In the data rows, 128 means zero.
Each row has a hidden score. How much does it go up from the first row of each pair to the second? 15 means little or no change, 30 a big rise and 0 a big fall. The score is a weighted sum of the row's numbers plus the product of two more (or one squared), each taken from its middle value.
c(178, 90, 94, 217, 68, 125, 72, 59, 81, 119)
c(127, 125, 121, 130, 129, 103, 123, 96, 121, 107) 9
c(125, 118, 124, 108, 146, 118, 123, 122, 132, 118)
c(111, 121, 124, 111, 137, 128, 124, 113, 136, 120) 16
c(125, 178, 180, 103, 146, 137, 143, 135, 120, 130)
c(126, 134, 143, 101, 144, 109, 126, 119, 149, 102) 15
c(123, 119, 126, 104, 146, 107, 134, 117, 142, 108)
c(125, 191, 190, 107, 152, 243, 128, 106, 135, 238) 16
c(125, 103, 105, 115, 147, 180, 132, 144, 138, 182)
c(120, 136, 138, 108, 134, 117, 125, 111, 138, 114) 14
c(115, 104, 112, 101, 147, 105, 124, 125, 168, 116)
c(161, 112, 117, 155, 93, 106, 118, 84, 94, 114) 19
c(160, 69, 70, 158, 111, 147, 88, 86, 95, 147)
c(128, 94, 100, 149, 123, 102, 53, 88, 109, 104) 17
c(171, 172, 175, 144, 102, 125, 192, 170, 59, 127)
c(56, 107, 105, 156, 104, 216, 132, 175, 118, 217) 10
c(132, 107, 96, 144, 125, 107, 62, 91, 105, 109)
c(133, 98, 95, 109, 141, 191, 121, 109, 128, 195) 18
c(125, 65, 55, 137, 145, 152, 87, 97, 144, 157)
c(105, 154, 159, 107, 135, 147, 135, 142, 148, 140) 14
c(90, 168, 165, 111, 139, 142, 134, 141, 162, 144)
c(104, 94, 96, 209, 71, 111, 255, 198, 39, 105) 29
c(117, 135, 141, 119, 137, 104, 111, 100, 117, 111)
c(233, 161, 157, 229, 4, 114, 201, 195, 32, 114) 17
c(119, 123, 121, 109, 142, 118, 131, 105, 132, 116)
c(123, 151, 148, 112, 148, 102, 147, 145, 158, 112) 13
c(124, 142, 150, 112, 140, 109, 112, 111, 118, 108)
c(55, 132, 139, 131, 112, 196, 127, 163, 145, 202) 12
c(123, 111, 118, 107, 146, 103, 127, 124, 171, 107)
c(120, 132, 122, 120, 134, 122, 128, 112, 140, 119) 15
c(108, 105, 113, 153, 97, 101, 159, 168, 81, 100)
c(124, 133, 121, 115, 136, 123, 128, 113, 134, 111) 11
c(116, 130, 132, 110, 140, 111, 133, 101, 132, 116)
c(129, 103, 101, 114, 150, 126, 115, 110, 131, 132) 14
c(109, 143, 144, 111, 142, 121, 130, 117, 117, 113)
c(115, 125, 122, 232, 65, 101, 255, 201, 46, 100) 27
c(129, 138, 141, 119, 149, 103, 108, 109, 142, 104)
c(145, 83, 85, 115, 128, 120, 105, 108, 97, 131) 17
c(110, 130, 135, 104, 147, 107, 129, 126, 129, 110)
c(168, 137, 136, 146, 86, 106, 130, 164, 109, 106) 15
c(112, 153, 146, 103, 158, 106, 120, 119, 170, 103)
c(121, 109, 102, 126, 153, 111, 45, 100, 150, 105) 13
c(128, 141, 140, 120, 129, 100, 159, 146, 90, 107)
c(146, 87, 91, 159, 113, 138, 103, 76, 110, 135) 15
c(134, 134, 131, 162, 93, 104, 151, 171, 91, 103)
c(116, 137, 143, 114, 136, 103, 115, 108, 127, 112) 15
c(142, 115, 117, 106, 140, 123, 127, 127, 150, 117)
c(125, 140, 143, 110, 145, 100, 109, 115, 138, 101) 11
c(122, 111, 106, 118, 138, 103, 89, 100, 123, 105)
c(118, 124, 122, 109, 147, 99, 126, 107, 137, 100) 15
c(119, 124, 121, 102, 154, 102, 111, 116, 148, 100)
c(127, 110, 120, 108, 155, 106, 143, 148, 148, 110) 15
c(81, 45, 38, 119, 163, 209, 153, 154, 170, 201)
c(114, 155, 143, 104, 136, 111, 127, 122, 114, 113) 5
c(112, 106, 103, 99, 141, 145, 131, 126, 147, 142)
c(123, 101, 107, 127, 159, 106, 96, 100, 154, 99) 11
c(120, 125, 133, 107, 144, 102, 127, 138, 144, 104)
c(124, 131, 137, 104, 149, 129, 122, 119, 131, 131) 16
c(120, 113, 108, 101, 141, 152, 132, 138, 140, 152)
c(123, 202, 205, 142, 136, 139, 216, 167, 123, 133) 14
c(124, 154, 151, 100, 147, 106, 126, 118, 155, 104)
c(156, 177, 182, 107, 127, 213, 127, 105, 161, 220) 20
c(125, 135, 128, 122, 138, 103, 112, 106, 121, 96)
c(154, 144, 144, 135, 126, 247, 126, 87, 136, 248) 19
c(126, 136, 137, 116, 147, 115, 123, 108, 136, 106)
c(104, 127, 128, 105, 153, 121, 125, 140, 132, 117) 14
c(127, 132, 140, 123, 146, 104, 96, 96, 146, 96)
c(116, 144, 141, 100, 144, 115, 135, 133, 125, 119) 15
c(121, 125, 129, 111, 145, 144, 132, 130, 137, 143)
c(125, 120, 113, 126, 140, 126, 131, 153, 134, 127) 14
c(145, 194, 196, 124, 126, 169, 99, 105, 161, 163)
c(179, 102, 105, 210, 46, 113, 97, 69, 70, 115) 24
c(128, 118, 123, 128, 150, 102, 123, 100, 136, 109)
c(56, 117, 112, 151, 106, 228, 125, 178, 127, 227) 13
c(128, 107, 103, 133, 141, 106, 68, 96, 116, 100)
c(46, 127, 135, 140, 105, 199, 131, 170, 138, 202) 15
c(142, 110, 104, 179, 90, 101, 67, 75, 77, 111)
c(120, 131, 132, 111, 134, 113, 134, 101, 137, 117) 6
c(122, 115, 114, 130, 118, 108, 143, 160, 107, 106)
c(110, 120, 119, 113, 134, 102, 112, 121, 185, 105) 15
c(247, 167, 166, 223, 7, 119, 190, 202, 38, 115)
c(117, 108, 102, 168, 139, 118, 168, 181, 131, 111) 10
c(96, 97, 93, 149, 121, 168, 134, 175, 122, 160)
c(125, 134, 127, 112, 147, 122, 127, 149, 137, 123) 15
c(118, 136, 132, 125, 153, 107, 117, 98, 143, 98)
c(148, 204, 201, 100, 153, 150, 138, 137, 178, 144) 19
c(181, 142, 140, 154, 102, 180, 123, 81, 143, 186)
c(113, 155, 149, 103, 143, 119, 130, 118, 166, 108) 12
c(110, 137, 132, 106, 146, 118, 122, 119, 119, 106)
c(126, 135, 142, 105, 149, 101, 141, 136, 144, 97) 14
c(191, 150, 150, 233, 6, 103, 206, 195, 28, 111)
c(119, 137, 132, 109, 145, 127, 131, 114, 137, 126) 6
c(123, 139, 133, 120, 147, 103, 121, 101, 132, 106)
c(128, 141, 149, 104, 149, 112, 131, 132, 135, 107) 15
c(121, 124, 124, 117, 154, 102, 128, 145, 141, 106)
c(120, 128, 138, 110, 160, 99, 113, 109, 157, 106) 15
c(120, 100, 105, 101, 147, 175, 128, 138, 131, 178)
c(119, 40, 44, 143, 149, 189, 82, 90, 134, 182) 14
c(194, 129, 137, 158, 104, 183, 125, 79, 143, 172)
c(151, 120, 117, 115, 121, 115, 135, 154, 168, 113) 16
c(97, 125, 129, 136, 104, 104, 125, 98, 115, 103)
c(181, 164, 158, 133, 104, 153, 146, 160, 99, 149) 13
c(113, 129, 123, 199, 38, 104, 172, 188, 50, 106)
c(95, 126, 117, 107, 135, 117, 127, 106, 140, 120) 4
c(73, 123, 113, 135, 112, 165, 126, 170, 135, 166)
c(154, 184, 188, 109, 145, 128, 133, 133, 194, 128) 21
c(128, 143, 139, 109, 145, 105, 93, 102, 122, 103)
c(180, 103, 104, 176, 73, 113, 107, 79, 83, 119) 19
c(124, 120, 119, 103, 149, 112, 137, 147, 149, 113)
c(116, 112, 116, 120, 145, 117, 131, 157, 126, 123) 13
c(78, 133, 138, 108, 129, 119, 124, 109, 133, 121)
c(124, 134, 130, 115, 139, 102, 87, 106, 128, 100) 12
c(90, 132, 133, 114, 131, 131, 132, 154, 148, 139)
c(121, 136, 128, 114, 155, 99, 122, 105, 148, 106) 16
c(150, 82, 87, 170, 106, 134, 107, 77, 102, 135)
c(84, 127, 118, 112, 123, 120, 129, 104, 138, 119) 13
c(119, 127, 122, 141, 124, 99, 134, 166, 122, 108)
c(102, 108, 98, 99, 139, 120, 124, 121, 160, 119) 19
c(133, 129, 130, 104, 149, 138, 126, 120, 129, 132)
c(119, 119, 124, 112, 138, 133, 127, 113, 138, 129) 15
c(138, 159, 163, 109, 136, 214, 127, 101, 141, 217)
c(124, 156, 147, 109, 151, 129, 128, 113, 132, 133) 12
c(126, 120, 120, 100, 147, 100, 136, 124, 169, 105)
c(122, 168, 163, 103, 141, 157, 133, 137, 128, 151) 13
c(138, 118, 118, 148, 88, 106, 145, 166, 165, 99)
c(118, 120, 109, 114, 148, 102, 104, 106, 150, 109) 11
c(123, 121, 120, 109, 147, 129, 123, 131, 141, 136)
c(184, 111, 116, 166, 92, 188, 123, 74, 127, 187) 20
c(231, 152, 153, 193, 24, 115, 164, 191, 42, 115)
c(137, 91, 98, 161, 113, 106, 45, 73, 90, 106) 19
c(119, 124, 128, 115, 122, 104, 111, 112, 184, 98)
c(118, 129, 135, 118, 144, 114, 134, 107, 134, 104) 15
